Here are some rows, each followed by its group. Groups can overlap.
[-1.41  1.61 -0.89  0.15 -0.24  0.92  1.37  0.7   1.36 -0.48  0.52  1.91
  0.83 -0.03 -0.25 -1.39 -1.3  -0.26  0.87  0.86 -1.07 -0.54  0.9   2.09
  0.46 -0.02  0.18 -1.81  1.07  2.49 -1.25] N
[ 1.45  0.02 -0.01 -0.65 -0.43  0.81  1.07  0.06 -1.48 -1.3  -2.63 -1.05
 -1.13 -1.29 -0.64 -0.7   0.72 -0.22  1.11  0.85  2.2   0.35 -0.77 -1.33
 -0.05 -0.6   0.45  1.92 -0.5  -0.94 -1.29] B
[ 2.61  0.19 -0.07  0.36 -0.51  0.72  1.61  0.98 -1.16 -1.49 -1.97 -0.49
  0.04 -0.52 -0.24 -0.2  -0.03 -2.02  1.05  0.04  1.04  1.24 -1.53 -0.72
 -0.18  1.79 -1.2   1.96 -0.73 -2.04  0.01] B
[ 2.77 -0.66 -0.98  0.02 -1.    0.05  1.09  0.84 -2.04 -1.03 -1.57 -0.73
  0.49  0.39 -1.02  0.01  0.32 -1.46  1.69 -0.05  1.24  0.13 -2.1  -1.29
 -0.71  1.1  -0.49  1.56 -0.73 -0.93  0.14] B
[ 1.41  0.25 -0.24 -0.4  -0.31  1.09  1.19  0.09 -1.35 -1.36 -2.14 -0.79
 -0.79 -1.   -0.57 -0.84  1.17 -0.96  1.12  0.89  2.56  0.08 -0.79 -0.75
  0.24 -0.45 -0.14  1.4  -0.36 -0.76 -1.92] B
[ 0.37 -0.18 -1.86  0.41  0.07 -0.96  0.03  1.49  0.13  1.43  0.37  0.51
  2.13  2.5  -1.66  0.17 -1.08 -0.11  0.67 -1.54 -1.32  0.54  0.15 -0.35
 -1.03  0.93 -1.01 -0.58 -0.52  0.55  1.32] K
[-0.06 -0.78 -2.5   0.58  0.05 -0.83  0.31  1.43 -0.33  1.67  0.96 -0.46
  2.43  2.5  -0.89  0.15 -0.9  -0.07  1.38 -0.81 -0.35  0.09  0.2  -0.64
 -1.12  0.18 -1.45 -0.79 -0.1   0.01 -0.02] K
[-0.64 -0.5  -0.13 -0.44 -0.52 -0.32 -0.92 -1.09 -0.18  0.87  1.5  -0.18
 -1.25 -1.29  2.03  0.61 -0.37  0.24 -1.11 -0.55 -0.43  1.41  1.18  0.1
  0.87  0.28 -0.12 -1.17  0.39  1.17 -0.76] Y
[ 1.45  0.9   0.6  -0.01  0.21  0.8   1.35  0.2  -1.26 -1.5  -2.1  -0.22
 -0.75 -1.17 -0.56 -0.12  0.68 -0.59  0.4   0.31  1.7   0.42 -0.92  0.07
 -0.41 -0.41  0.41  1.29 -0.41 -0.22 -0.54] B
[ 0.04 -0.59 -1.31  1.29  0.26 -0.36  0.31  0.13 -0.32  1.06  0.39  0.06
  1.17  1.41  0.27  0.24 -0.51 -1.18  0.34 -1.23 -1.    1.2   0.08 -0.09
 -0.14  1.11 -1.97 -0.54  0.06 -0.28  0.31] K
[ 0.38 -2.5  -0.31 -1.18 -0.88 -0.95 -0.28 -1.37 -0.25  0.31 -0.85 -2.71
 -1.83 -0.4   1.94 -0.4   1.2   0.01 -1.17 -0.4   0.65  0.48  0.76 -1.87
  0.62  0.05 -0.4   1.68 -1.65 -1.5   0.72] Y
[-1.08  0.93  0.53  0.12  0.79  0.39  0.32  0.84  1.19 -0.1  -0.13  0.27
  0.64  1.26 -0.69 -0.2  -0.85  0.6  -0.12 -0.51 -0.98  0.68  1.19  0.5
 -0.3  -0.65 -0.08 -0.74 -0.74  0.77  0.87] K
[-0.96 -2.05  0.38 -1.5  -0.78 -0.2  -0.83 -2.18  0.74 -0.41 -1.06 -1.59
 -2.1  -1.52  2.74 -0.55  1.53  0.04 -2.33 -0.37  0.    0.22  1.6  -1.45
  1.02 -0.83 -0.18  1.24 -0.99 -0.8  -0.75] Y
[ 2.57 -0.33 -0.43  0.24  0.06 -0.01  1.4   0.8  -1.81 -1.19 -2.02 -1.8
 -0.3  -0.24 -0.72 -0.5   0.29 -1.33  1.27  0.63  1.86  0.74 -1.61 -1.04
 -0.32  1.56 -0.32  2.16 -2.11 -2.06  0.36] B
[-0.65 -1.49 -0.01 -1.6  -0.78 -0.37 -1.31 -1.48  0.63  0.35  1.49 -1.59
 -1.2  -0.25  1.96 -0.16  0.7   0.67 -1.35  0.33 -0.36 -1.1   1.   -1.55
  0.86 -0.32  0.46  0.29 -0.65 -0.5  -0.26] Y
[-0.79 -0.64  0.3  -0.22 -0.04 -0.61 -0.03 -1.48  0.14  0.5   0.91  0.03
 -0.87 -0.62  1.79  0.87 -0.09 -0.33 -2.46 -0.73 -0.88  0.73  1.23  0.99
  1.06  0.55 -0.7  -0.69 -0.12  0.86  0.11] Y
[ 0.16 -0.7  -0.01 -0.21 -0.2  -1.34 -0.13  0.34 -0.44  0.44 -0.14 -0.08
 -0.2  -0.79 -0.25  0.41  0.04  0.58  0.49  0.28  0.1   0.27 -0.91  0.44
  0.14  0.27  0.85  0.1   0.42  0.14 -0.02] A
[ 0.28 -1.68 -0.64 -0.24 -0.23 -2.28 -0.76 -0.51 -1.48  1.3   0.27 -0.53
  0.06 -0.51  0.3   1.44  0.75  0.86  0.08 -0.57  1.04  0.38 -0.95 -0.44
 -0.16  0.23  0.22 -0.19  1.15  0.04  0.12] A
[-0.69 -0.02  0.63 -0.55 -0.46 -0.65 -0.07 -1.44  0.08  0.68  1.4   0.06
 -1.57 -0.81  1.75  0.79 -0.42 -0.47 -1.88 -0.39 -0.71  0.79  1.28  0.5
  0.97  0.02 -0.53 -0.96 -0.06  0.91 -0.02] Y
[ 0.38 -2.1  -0.16 -0.55 -0.06 -1.44 -0.63 -1.49 -0.48  1.01  0.11 -1.97
 -1.01 -0.64  2.47  0.62  0.37 -0.52 -1.9  -1.22  0.35  1.21  0.48 -1.39
  0.13  0.18 -0.84  0.86 -1.34 -0.89  0.84] Y
[ 1.56  0.53  0.26  0.76 -0.15  0.39  1.    1.31 -0.67 -0.84  0.36 -0.56
  1.07  0.86 -1.23 -0.71 -0.22 -0.45  1.66  0.76  0.45 -0.8  -1.87 -0.23
 -0.38  1.3   0.09  0.18 -0.91 -0.82  0.56] T
[-0.71 -0.4   0.03 -0.36  0.17 -0.41  0.13 -1.74  0.17  0.24  0.05  0.1
 -0.85 -1.    1.94 -0.28  0.18 -1.04 -1.39 -0.71 -0.29 -0.12  1.38  0.44
  1.17  0.47 -1.08  0.12  0.06  0.89 -0.5 ] Y
[ 1.22 -0.22  0.53 -0.4  -0.48  0.44  0.99 -0.34 -1.43 -1.64 -3.18 -0.72
 -0.49 -1.14 -0.67 -0.53  1.2  -0.5   0.61  0.5   1.89  0.59 -0.97 -0.85
  0.22 -0.41  0.14  1.84 -0.71 -0.99 -1.19] B
[-0.16  0.25 -0.25 -0.34  0.14 -0.43  0.53  1.21  0.54  0.41  0.56 -0.41
  0.3   0.7  -0.42 -0.04 -0.36  0.32  0.43  0.39 -0.64  0.14  0.16  0.42
 -0.44  0.24  0.28 -0.82 -0.43  0.99  0.61] N
[ 1.53  1.03  0.96  0.24 -0.99  1.91  1.77  0.   -0.35 -2.31 -1.84  0.5
 -1.1  -1.12  0.11 -0.54  0.59 -1.61  0.34  1.04  1.14 -0.31 -0.91  0.05
  0.39  0.69 -0.19  1.12 -0.45 -1.05 -0.75] B
[-1.    0.33  1.08 -0.2   0.52 -0.27 -0.35 -0.54  0.1  -0.55 -0.13  0.59
 -0.56 -1.86  0.6   0.11  0.65  0.74 -0.45  0.93  0.58 -1.05 -0.09  1.18
 -0.11 -0.98  1.43 -0.75  0.58  1.25 -0.58] A
[-0.34 -0.43  0.13 -0.55 -0.27 -0.09 -0.44 -0.71  0.67  0.61 -0.32 -0.1
 -1.22 -0.42  1.42  0.63  0.51  0.15 -1.31 -1.13 -0.35  0.89  1.67 -0.4
  0.15 -1.06 -0.05  0.62 -0.53 -0.04  0.07] Y
[-0.47 -0.93  0.85 -1.55 -1.41  0.72 -0.2  -1.99  0.78 -0.37 -0.17 -0.96
 -2.16 -1.29  2.16 -0.58  1.01 -0.11 -1.81  0.32  0.26 -0.27  1.57 -0.8
  1.46 -0.02 -0.16  0.37 -0.22 -0.7  -0.38] Y
[-1.22  0.62 -0.15  0.29  0.11  0.27  0.18  0.54  1.14  0.34 -0.34  1.59
  0.5   1.02 -0.41  0.3  -0.56  0.43 -0.37 -1.27 -0.85  0.68  1.52  0.51
 -0.23 -0.38 -0.63 -0.33  0.67  0.2   0.43] K
[-0.76 -1.47  1.45 -1.06  0.   -1.01 -1.11 -1.04  1.04  0.18  1.22 -0.71
 -1.26 -0.17  1.37  0.64  0.32  0.7  -2.04 -0.56 -0.87  0.13  0.9  -1.11
 -0.37 -0.12  1.2   0.43 -1.8  -0.55  2.07] Y
[ 0.42 -1.12 -0.06  0.56  0.05 -0.83 -1.65 -0.74 -1.44  1.34  0.42 -0.02
  0.33  0.92 -0.66  1.97 -0.35  0.59 -0.51 -2.19  0.23  0.42 -0.34 -1.56
  0.05 -0.55 -1.33  0.    1.61 -1.25  0.19] F
[-1.06  0.1   0.3  -1.26 -0.07 -1.61  0.21 -0.78 -0.65  0.63  0.63  0.56
 -0.38 -1.02 -0.55  0.07  0.12  1.07  0.33  0.97  0.63 -0.4  -0.75  1.39
  0.16 -0.05  1.73 -1.75  1.56  2.41 -0.5 ] A
[-1.17  1.91  0.34  0.35  0.2   0.87  1.53  1.24  1.65 -0.3   0.91  2.06
  0.87  0.11 -0.67 -1.22 -0.96  0.14  0.79  0.5  -1.35  0.    0.93  2.46
  0.19  0.37 -0.17 -2.08  0.99  2.6  -0.78] N
[-0.95  0.09 -0.54 -0.22 -0.34 -1.15  0.   -0.81 -0.46  1.15  0.85  0.93
  0.14 -1.12  0.21  0.41  0.46  0.95  0.35  0.87 -0.15 -0.95 -0.42  1.67
  0.68 -0.03  1.43 -1.62  2.09  2.24 -1.42] A
[ 0.38 -0.79 -0.85  1.08  0.77 -0.57 -1.53 -0.03 -1.29  1.26 -0.32  0.68
  1.37  1.37 -1.25  1.21 -0.41  0.16  0.44 -2.11 -0.54  0.07 -0.4  -1.26
 -0.59 -0.62 -1.09  0.41  1.14 -0.93 -0.32] F
[-1.94 -0.05  0.11 -0.67  0.22  0.23  0.74 -0.63  1.06 -0.9  -1.38  0.86
 -0.25 -0.32 -0.43 -1.86  0.85  0.51 -0.04  1.04 -0.19 -1.31  0.86  0.81
  0.42 -1.26  1.32  0.34 -0.98  1.16 -0.57] N
[-0.41 -1.09  1.11 -1.09 -0.55 -0.06 -1.2  -1.48  0.91 -0.11  1.39 -0.73
 -1.56 -0.4   1.85  0.33 -0.14  0.35 -2.12  0.09 -1.16  0.01  0.8  -1.18
  0.62 -0.05  0.51  0.1  -1.26 -0.27  0.82] Y
[ 0.34 -2.96 -0.93 -0.65 -0.66 -1.61 -0.98 -1.75 -0.94  1.17  0.38 -2.96
 -1.48 -0.94  2.93  0.63  1.   -0.51 -1.19 -1.01  0.24  1.37  0.82 -1.93
  0.65 -0.15 -0.33  0.81 -0.68 -1.04 -0.4 ] Y
[-0.57 -0.43  0.19  0.31  0.83 -0.09 -1.9  -1.09 -0.45  0.79 -0.94  0.5
  0.09  0.28 -0.23  1.08  0.82  1.14 -0.86 -1.72  0.88 -0.23  0.84 -1.16
 -0.25 -2.5  -0.27  0.53  1.14 -0.85 -1.4 ] F
[-0.88  0.64 -1.45  0.52  0.2  -0.62  0.52  1.04  0.72  1.17  0.93  0.99
  1.32  1.37 -0.58 -0.18 -1.23 -0.3   0.72 -0.54 -1.36  0.85  0.9   1.08
 -0.49  0.71 -0.72 -1.73  0.6   1.29  0.55] K
[ 0.88  0.24  0.05  0.07 -0.35  1.67  0.44  0.41 -0.16 -0.76 -0.69 -0.92
  0.   -0.29  0.25 -1.94  0.45 -1.01  1.66  2.05  1.29 -0.67 -1.04 -0.59
  0.53  0.98 -0.32  0.86 -0.91 -1.44 -0.03] T
[-0.3   0.69 -0.09  0.49  0.61  0.47 -1.71 -0.4   0.09  0.92 -0.23  0.11
 -0.27  0.12 -0.45  1.98 -0.21  1.04 -0.52 -1.06  0.72  0.34  0.56 -0.63
 -0.48 -2.31  0.09 -0.15  2.06 -0.88 -0.97] F
[-0.84  0.   -0.78 -0.25 -0.01  0.2   0.06  0.    0.92  0.84 -0.34 -0.05
  0.04  0.6   0.13 -0.15 -0.28 -0.01 -0.14 -0.05 -0.04 -0.05  1.54 -0.21
  0.23 -0.81 -0.29 -0.05  0.56 -0.1  -0.41] K
[ 1.47  1.26 -0.1   0.05 -0.71  1.17  1.97  0.24 -1.36 -0.97 -0.54  0.87
 -0.35 -0.89 -0.52 -0.14 -0.38 -1.37  1.1   0.43  0.68  0.49 -1.01  0.9
  0.44  1.38 -0.67  0.08  0.5   0.44 -0.87] B
[ 0.04 -0.94 -0.93 -0.14  0.03 -1.75 -0.48 -0.74 -1.55  1.06  0.94 -0.3
  0.19 -0.89  0.57  0.9   0.07  0.2   0.23  0.15  1.01  0.17 -0.99 -0.09
 -0.21  0.35  0.4  -0.69  1.63  0.55 -0.58] A
[ 1.36  0.7   0.19  1.27  0.31  0.67  0.47  0.88 -0.56 -0.57  0.6  -0.35
  0.21 -0.17  0.31 -0.28 -0.46 -1.2   1.37  0.81 -0.02  0.74 -1.44  0.16
  0.65  1.74 -0.67  0.11 -0.46 -0.76  0.55] T
[-1.11 -1.48  0.83 -1.33 -0.83  0.01 -0.37 -2.08  1.04 -0.77 -1.26 -0.83
 -2.29 -1.38  2.48 -0.43  1.21 -0.06 -2.29 -0.29 -0.45  0.04  1.66 -0.85
  1.25 -0.69  0.32  1.66 -1.23 -0.66  0.43] Y
[-0.52 -1.41  0.3  -1.45  0.25 -1.11 -1.12 -1.46  0.49  0.27 -1.15 -2.03
 -2.16 -1.5   1.75  0.74  0.89  0.51 -2.17 -0.7   0.78  0.84  1.64 -0.88
  0.31 -1.03  0.62  1.32 -1.12 -0.59  0.13] Y
[-0.2  -0.42 -1.18  0.34 -0.21  0.08  0.43  0.9   0.46  0.87  0.28 -0.47
  0.9   1.67 -0.15 -0.83 -0.79 -0.74  0.94 -0.45 -0.43  0.24  0.62 -0.6
  0.07  0.53 -1.43 -0.3  -0.26 -0.42  0.25] K
[-0.26  0.44 -0.66  0.07  0.24 -0.45  1.11  1.37  0.88  0.19  1.    0.14
  1.19  1.41 -1.81 -0.35 -0.97  0.45  0.94  0.74 -0.99 -0.05 -0.3   0.97
 -0.74  0.25  1.07 -0.77 -0.52  1.31  0.85] N
[-1.1   1.31  0.39 -0.33 -0.36  1.5   1.15  0.71  1.79 -1.07  0.4   0.98
  0.23  0.21 -0.37 -1.76  0.25  0.71  0.33  1.35 -0.53 -1.2   1.07  1.25
  0.16 -0.23  0.93 -0.55 -0.28  1.62 -0.41] N
[ 1.78  0.13  0.39  0.41 -0.7   1.01  0.72  0.55 -0.33 -1.69 -0.77  0.19
  0.    0.15 -0.45 -0.14  0.5  -1.21  0.46  0.61  0.15 -0.64 -1.42 -0.4
 -0.13  1.02 -0.1   1.3  -0.88 -1.05  0.1 ] B
[-1.44  1.27  0.54 -0.45  0.42  1.28  0.87  0.94  2.31 -1.04 -0.55  0.78
  0.06 -0.33 -0.27 -1.41 -0.31  0.62  0.37  1.4  -0.5  -1.19  1.22  1.15
 -0.28 -0.72  1.19 -0.31 -0.73  0.92  0.17] N
[-0.85  0.76  0.3   1.04  1.19 -0.12 -0.94 -0.44 -0.79  0.94  0.55  1.49
  0.92  0.28 -0.25  1.39 -0.55  0.27 -0.56 -1.35 -0.13  0.83  0.26  0.35
 -0.26 -0.86 -0.56 -1.27  1.42  0.17 -0.68] F
[-0.97  0.69 -0.49 -0.15  0.4   0.12  0.24  0.39  0.87  0.42 -0.36  0.3
  0.18  1.07 -0.31 -0.65 -0.61 -0.04 -0.13 -0.53 -0.21  0.42  1.3   0.84
 -0.01 -0.6  -0.02 -0.51  0.21  0.36  0.13] K
[ 1.06  0.93 -0.6   0.72 -0.14  0.9   1.72  0.08 -1.37 -1.18 -0.61  0.95
  0.07 -1.18  0.41 -0.29 -0.38 -2.02  1.32  0.59  1.43 -0.05 -1.11  0.85
 -0.17  1.16 -0.67  0.13  0.72 -0.07 -0.87] B
[-0.12 -0.53 -0.84  0.42 -0.21  0.33 -1.81 -1.51 -1.96  1.5   0.85  1.06
  0.28  0.53  0.27  0.99 -0.11 -0.56 -0.11 -1.9   0.52  0.33  0.04 -1.46
  0.03 -0.59 -1.77 -0.46  1.97 -0.83 -0.83] F
[-0.82 -0.11 -0.36 -0.9  -0.26 -0.31 -0.47 -1.46 -0.41  0.78  0.96 -0.15
 -1.12 -1.23  2.18  0.41 -0.29  0.01 -1.17 -0.27  0.04  1.39  1.34  0.14
  0.87  0.54  0.2  -1.26  0.15  1.02 -0.73] Y
[ 0.84 -0.42  0.27 -0.01 -0.75  0.95  0.6   0.4  -0.2  -1.29 -1.06 -1.04
 -0.17 -0.22  0.06 -1.81  0.63 -0.5   1.48  1.7   0.57 -0.22 -1.22 -0.7
  0.68  0.91 -0.16  1.25 -1.65 -1.66  0.66] T
[-0.89  0.78 -1.17 -0.05  1.16 -0.43  0.36  0.72  0.5   1.55  1.16  0.62
  1.43  1.52 -0.56 -0.32 -1.46  0.43  0.63 -0.58 -0.87 -0.04  1.12  0.85
 -0.75  0.11 -0.68 -1.5   0.25  1.57  0.77] K
[ 1.68  0.01  0.37  0.25 -0.05  0.38  0.65  0.87 -0.9  -1.38 -0.67 -0.97
  0.   -0.28 -0.97 -0.26  0.22 -0.18  0.95  0.85  0.5  -0.25 -1.77 -0.77
 -0.79  0.72  1.07  1.17 -1.42 -0.78  0.52] B
[-0.71 -0.26 -0.59  0.16 -0.56  0.37 -0.07  0.64  1.79  0.55  1.25  0.47
  1.17  2.2  -0.54 -0.5  -0.69  0.01  0.04  0.06 -1.63 -0.91  0.51  0.02
 -0.01  0.45 -0.6  -0.3  -0.29 -0.45  1.19] K
[ 0.08  0.93 -0.11  0.4   0.37 -0.6   1.18  2.3   0.84 -0.23  0.91  0.61
  1.67  1.48 -2.25  0.28 -1.24  0.62  0.38 -0.28 -1.24  0.37 -0.18  1.06
 -1.18  0.47  0.64 -0.99 -0.93  1.69  1.56] N
[-1.06 -0.07  0.12 -0.08  0.2  -0.33 -0.49 -1.05  0.16 -0.7  -0.21  0.29
  0.2  -1.82  0.35 -0.11  0.78  0.77  0.02  1.19  0.34 -1.01 -0.13  0.87
  0.45 -0.85  1.06 -0.19  0.38  1.13 -1.67] A
[-2.05  0.27 -0.6  -0.46 -0.34  1.11  0.96 -0.31  1.19 -0.94 -1.01  0.31
 -0.01 -0.62 -0.29 -1.9   0.48  0.21  0.59  1.63  0.12 -1.56  1.24  0.58
  0.57 -1.16  0.84  0.06 -0.04  1.4  -1.97] N
[ 1.67  0.17  0.24 -0.49 -0.93  1.06  1.05  0.2  -0.31 -1.85 -2.36 -0.93
 -1.16 -0.86 -0.26 -0.68  0.98 -0.82  0.56  1.    1.44 -0.89 -0.74 -0.89
  0.3  -0.3   0.12  2.07 -0.87 -1.   -0.95] B
[ 0.74 -1.68  0.38 -1.09 -0.15 -1.84 -0.63 -1.   -0.6   1.31  0.71 -1.74
 -1.34 -0.45  2.03  1.45  0.21  0.08 -2.17 -2.3  -0.53  2.07  0.75 -1.48
  0.3   0.68 -0.81  0.52 -1.21 -0.63  1.55] Y
[ 0.21  1.9   2.18  0.87 -0.21  2.5   1.22  0.67  1.3  -2.32 -0.39  1.03
 -0.6  -0.66 -0.18 -1.22  0.36 -0.5   0.32  1.91 -0.11 -0.63 -0.78  0.96
  0.93  1.09  0.53  0.07 -0.4  -0.84  0.18] T
[ 1.24  1.05  0.42  0.91  0.57  0.84  0.68  1.37 -0.51 -0.75  0.92  0.11
  0.97  0.47 -0.8  -0.22 -0.81 -0.68  1.45  0.49 -0.33  0.4  -1.78  0.39
 -0.22  1.17  0.31 -0.45 -0.68  0.04  0.33] T
Which 3 other groups have their centres nearest to the centre of group B, nearest first?
T A N
Which 3 groups are nearest to each row below, nearest first, going by the average distance to the group's rows?
[ 0.19  0.05 -1.6   0.3   0.2   0.09  0.7   0.87  0.53  0.51 -0.45 -0.99
  1.31  2.07 -0.15 -0.95 -0.74 -1.28  0.66 -0.05 -0.32  0.29  0.47 -0.8
  0.03  0.73 -1.77 -0.76 -0.06 -0.56 -0.28] K T N
[ 0.16 -0.23 -0.92  0.14  0.66 -1.03 -0.03  0.75 -0.2   1.56  1.15 -0.16
  1.06  2.05 -0.56  0.71 -1.2  -0.14  0.02 -1.55 -1.07  1.49  0.23 -0.03
 -0.66  0.8  -1.11 -1.02 -0.74  0.27  1.62] K F N
[ 0.07 -1.84 -0.6  -0.75  0.32 -2.04 -0.55 -0.56 -1.16  0.32 -0.6  -1.45
  0.03 -0.77 -0.26 -0.2   0.78  0.93  0.71  0.63  1.17 -0.45 -1.09  0.07
 -0.44 -0.2   1.14  0.87 -0.45  0.25 -0.12] A B Y
Which 3 other groups have their centres nearest to the centre of group K, nearest first?
N F A
Group T spreads out most along one direction. Which 3 other groups' directions of most spread are closest to that one, closest first?
N K F
Which 4 groups are nearest to each row below, nearest first, going by the distance to the centre of the group?
[-1.21 -0.2  -2.78  0.64  0.24 -0.17  0.29  0.2   0.68  1.37 -0.38  0.18
  1.57  1.14  0.45 -1.01 -0.83 -1.22  1.19  0.39 -0.36 -0.64  1.02  0.4
 -0.36  0.33 -0.99 -0.71  0.4   0.75 -0.8 ] K N A F
[ 1.61  0.91  0.95  0.72 -0.3   1.23  1.17  1.32  0.42 -1.3  -0.07 -0.48
 -0.07  0.23 -0.32 -0.99 -0.14 -0.66  0.92  1.32  0.46  0.39 -1.43  0.14
  0.02  1.87 -0.36  0.68 -0.86 -1.27  1.02] T B N K
Which 3 other groups have their centres nearest to the centre of group T, nearest first?
B N K
Which 3 groups are nearest to each row below, nearest first, going by the distance to the group's nearest row?
[-0.38  0.87  0.3   0.15 -0.1   0.73  1.56  1.18  1.33 -0.52 -0.01 -0.17
  0.35  0.75 -0.58 -1.38 -0.36 -0.59  0.71  1.3  -0.76 -0.19  0.04  0.8
  0.11  0.83 -0.01 -0.37 -0.85  0.36  0.46] N K T
[-0.8  -0.05  0.71 -0.29 -0.36 -0.2   0.13 -0.8   0.25 -0.42 -0.28  1.09
 -0.66 -1.33  0.66  0.08  0.87  0.46 -0.54  0.83  0.27 -1.09 -0.28  0.91
  0.3  -0.96  0.86 -0.02  0.82  0.88 -0.83] A N K
Which 4 groups are nearest to each row below, nearest first, going by the average distance to the group's rows?
[-0.57  0.52 -0.35  0.44  0.53  0.17 -0.24  1.03  1.08  0.78  2.68  0.31
  1.51  2.4  -0.38 -0.11 -0.96  0.59 -0.16 -0.85 -1.92  0.33  0.71  0.33
 -0.27  0.27 -0.02 -1.89 -0.47  0.78  1.04] K N F A
Group Y spreads out most along one direction. Which 3 other groups' directions of most spread are closest to that one, closest first?
B A T
Which 3 other groups have their centres nearest to the centre of group F, nearest first?
K A Y
Which 4 groups are nearest to each row below, nearest first, going by the distance to the group's nearest row?
[ 0.51 -0.27  0.65  0.32  0.21 -1.76  0.01 -0.49 -0.77  0.79  0.74  0.55
 -0.25 -0.61 -0.36  1.93 -0.01  0.75 -0.71 -0.64 -0.92  0.05 -1.03  1.15
  0.15  0.72  0.37 -0.24  0.74  0.57  1.14] A N F Y
[-1.31  0.65 -0.78 -0.12  0.2  -0.24  0.9   0.79  1.05  0.89  0.45  1.54
  1.    1.29 -0.44 -0.46 -1.07 -0.42  0.27 -0.79 -1.37 -0.32  1.08  1.04
 -0.42  0.3  -0.69 -1.45  0.35  1.74  0.69] K N F A
[-0.52 -1.42  0.56 -0.79 -0.6  -0.52 -1.27 -1.26  0.62  0.38  1.07 -1.34
 -0.81 -0.64  2.27  0.19  0.93  0.69 -1.57 -0.59 -1.07  0.33  0.88 -0.98
  0.97 -0.27  0.29  0.3  -0.7  -0.34  0.21] Y K A N
[-1.56  1.03 -0.41  0.53 -0.16  0.78  1.49  0.51  1.38 -0.56  0.03  2.03
  0.89 -0.31 -0.55 -1.52 -0.71 -0.36  1.    1.28 -1.22 -0.97  0.78  2.14
  0.61  0.75 -0.19 -1.4   1.13  2.34 -0.99] N K A B
[ 1.02  0.12  0.77  0.4  -0.41  0.53  0.47  0.22 -0.57 -0.9  -0.3  -0.12
  0.54 -0.12 -0.03 -0.44  0.1  -1.09  0.43  0.57  0.48  0.49 -1.57  0.06
  0.22  1.76 -0.5   0.42 -0.83 -1.05  1.03] T B A N
[-0.91 -0.97  0.82 -0.43  0.03 -1.69 -1.13 -0.78  0.35  0.05  1.1   0.26
  0.25 -0.63 -0.37  0.33  0.61  1.87 -0.58  0.31 -1.08 -1.25 -0.7   0.06
 -0.1  -0.34  1.88 -0.41 -0.49  0.57  0.95] A Y N K
[-0.08 -0.31 -0.88 -0.01  0.73 -0.4   0.76  0.77  0.09  0.87 -0.16 -0.84
  1.21  2.11 -0.64 -0.87 -0.54 -0.3   0.29 -0.69 -0.5   1.03  0.52 -0.29
 -0.3   0.64 -1.06 -0.1  -1.37 -0.11  1.4 ] K N T A
[-0.76 -0.56  0.39 -1.58  0.23 -1.47 -0.37 -1.49 -0.64  0.06 -0.83 -0.14
 -0.84 -1.01 -0.76 -0.38  0.79  1.53 -0.39  0.3   0.94 -1.09 -0.08 -0.12
 -0.1  -1.28  1.49  0.2   0.75  0.9  -0.45] A N K F
[-0.55 -2.15  0.78 -1.18  0.15 -1.27 -1.5  -1.2   0.61  0.04  1.03 -2.23
 -1.4  -0.33  1.39  0.33  0.92  1.29 -2.   -0.17 -0.83  0.12  0.87 -1.19
  0.77 -0.57  1.01  0.68 -1.72 -0.63  1.04] Y A K N
Which 3 other groups have their centres nearest to the centre of group Y, nearest first?
A F K
Which 3 groups are nearest to each row below, nearest first, going by the distance to the centre of the group?
[ 1.2   0.87 -0.41  0.08 -1.38  1.23  1.61  0.23 -1.1  -1.24 -0.76  0.65
 -0.66 -0.86  0.   -0.18 -0.14 -1.8   0.97  0.75  0.53  0.03 -1.18  0.83
  0.36  0.85 -0.27  0.07  0.8   0.21 -0.94] B T A
[ 0.05  1.58  0.38  0.97  0.58  1.7   1.1   0.69  0.46 -0.72  0.41  0.55
  0.36 -0.64 -0.1  -0.93 -0.16 -1.2   1.29  1.83  0.34 -0.07 -0.89  1.63
  0.7   1.26  0.01 -0.87  0.27  0.49 -0.51] T N B
[ 0.98 -0.26 -0.26 -0.05  0.45  0.38  0.35  0.29 -0.66 -0.14  0.23 -1.97
 -0.38 -0.08  1.08 -1.15  0.24 -0.58  0.7   1.2   1.13  0.7  -0.64 -0.66
  0.17  0.58 -0.51  0.36 -1.08 -0.86 -0.16] T B Y
[-1.1  -0.27 -0.23  0.03  0.95 -0.49 -0.54  0.54  1.34  0.55  0.83  0.07
  1.31  2.15 -1.07 -0.16 -0.51  0.48  0.02 -0.5  -1.47 -0.59  0.42 -0.13
 -0.53  0.13  0.2  -0.27 -0.96  0.24  1.62] K N F
[-1.16 -1.04  0.29 -1.2   0.16 -1.51 -0.67 -1.34 -0.54  0.02 -1.36 -0.22
 -0.41 -1.6  -0.25  0.06  1.47  1.61 -0.16  0.59  1.52 -1.34 -0.15  0.15
  0.35 -1.45  1.62  0.43  0.24  0.92 -1.16] A Y F
[ 1.46  1.26  1.3   0.85 -0.15  1.51  1.13  0.85 -0.47 -1.85 -1.1   0.87
 -0.83 -1.28 -0.34  0.69  0.57 -0.96 -0.19  0.44  0.45  0.83 -1.04  0.75
 -0.25  0.3   0.34  1.15 -0.58 -0.87  0.12] B T N
[ 0.51 -1.79 -0.8  -0.5  -0.35 -1.77 -0.78 -0.34 -0.55  0.91  0.48 -2.07
 -0.53 -0.03  0.79  0.87  0.15  0.32 -0.64 -1.14  0.07  0.83  0.31 -1.49
 -0.31  0.1  -0.23  0.9  -0.67 -0.26  0.77] Y F A
